Each row has a name. Each piece below is followed by the name of the row it came from, unless a question asks for something else. Each question is about the rows just above it. Places in a row count from 1.

V: 38	-23	67	-12
F: -35	16	35	-25
L: 38	70	67	-12
H: -64	-90	-15	-109
N: -1	105	-64	-5
Y: -44	67	56	55
K: 55	54	-11	-18
G: 67	-43	55	56
Which row holds these entries in another order? 55	56	67	-43 | G
tags:
54 -> j308
-22 -> j511
-23 -> j955
-42 -> j337
-43 -> j923
Look up the entry of G at place 2 in the table: | j923
Where do -44	67	56	55 appear? | Y
Put -5	-64	105	-1 back in order: which row is it? | N

miz: 106	-108	42	15	-63	67	80	-87	89	13	-31	2
guto: -63	80	42	67	106	-31	-87	89	-108	2	13	16
Vit: 1	-1	-1	-2	-5	3	-1	-2	0	0	0	-1
mide: -3	-7	-4	-8	-14	12	-6	5	2	1	-3	2
seva: 3	-1	0	-5	-2	0	1	0	0	-1	-1	-2
kizom: -2	2	0	8	2	12	-7	5	2	3	0	5
toluz: -2	-19	-11	-31	-36	23	-8	15	-2	-13	0	1
Kezag: -1	-15	-8	-18	-28	21	-8	11	0	-5	1	0
kodu: 1	-12	-7	-14	-23	18	-6	9	0	-2	-1	3
Fer: -7	3	0	14	9	1	-3	8	5	3	5	8
After 1	-3	8	5	3, its row goes on with | 5	8
42	67	15	2	80	-63	-108	-87	89	13	106	-31 is which row reordered? | miz
The rest of the row after 12	-6	5	2: | 1	-3	2
Table of tags by key:
9 -> j941
1 -> j415
10 -> j779
-2 -> j845
8 -> j19
Join Fer by its entry at place 5: | j941
asked: 106	-108	42	15	-63	67	80	-87	89	13	-31	2 | miz
Put -2	1	0	-5	0	0	3	-1	-1	0	-2	-1 back in order: which row is it? | seva

fego: -8	38	58	35	-7	0	-10
fiz: -9	36	0	38	58	-10	-7
vesuk: 33	-20	-7	-12	48	19	1
vebor: -10	58	38	-9	35	-7	0
ketem: 36	-11	-6	-15	47	13	13
sez: 32	-20	0	0	-1	0	0
bonu: 0	-7	-9	-11	35	38	58
-11	-9	-7	0	35	38	58 is which row reordered? | bonu
key -> tag
-11 -> j391
32 -> j213
13 -> j909
36 -> j381
Join ketem by its entry at place 1: | j381
-10	-9	-7	0	36	38	58 is which row reordered? | fiz
Go on from -9	36	0 to the end of its row. | 38	58	-10	-7
Put 0	-7	35	-9	38	58	-10 back in order: which row is it? | vebor
-10	-9	-7	0	35	38	58 is which row reordered? | vebor
Go on from 33	-20 to the end of its row. | -7	-12	48	19	1

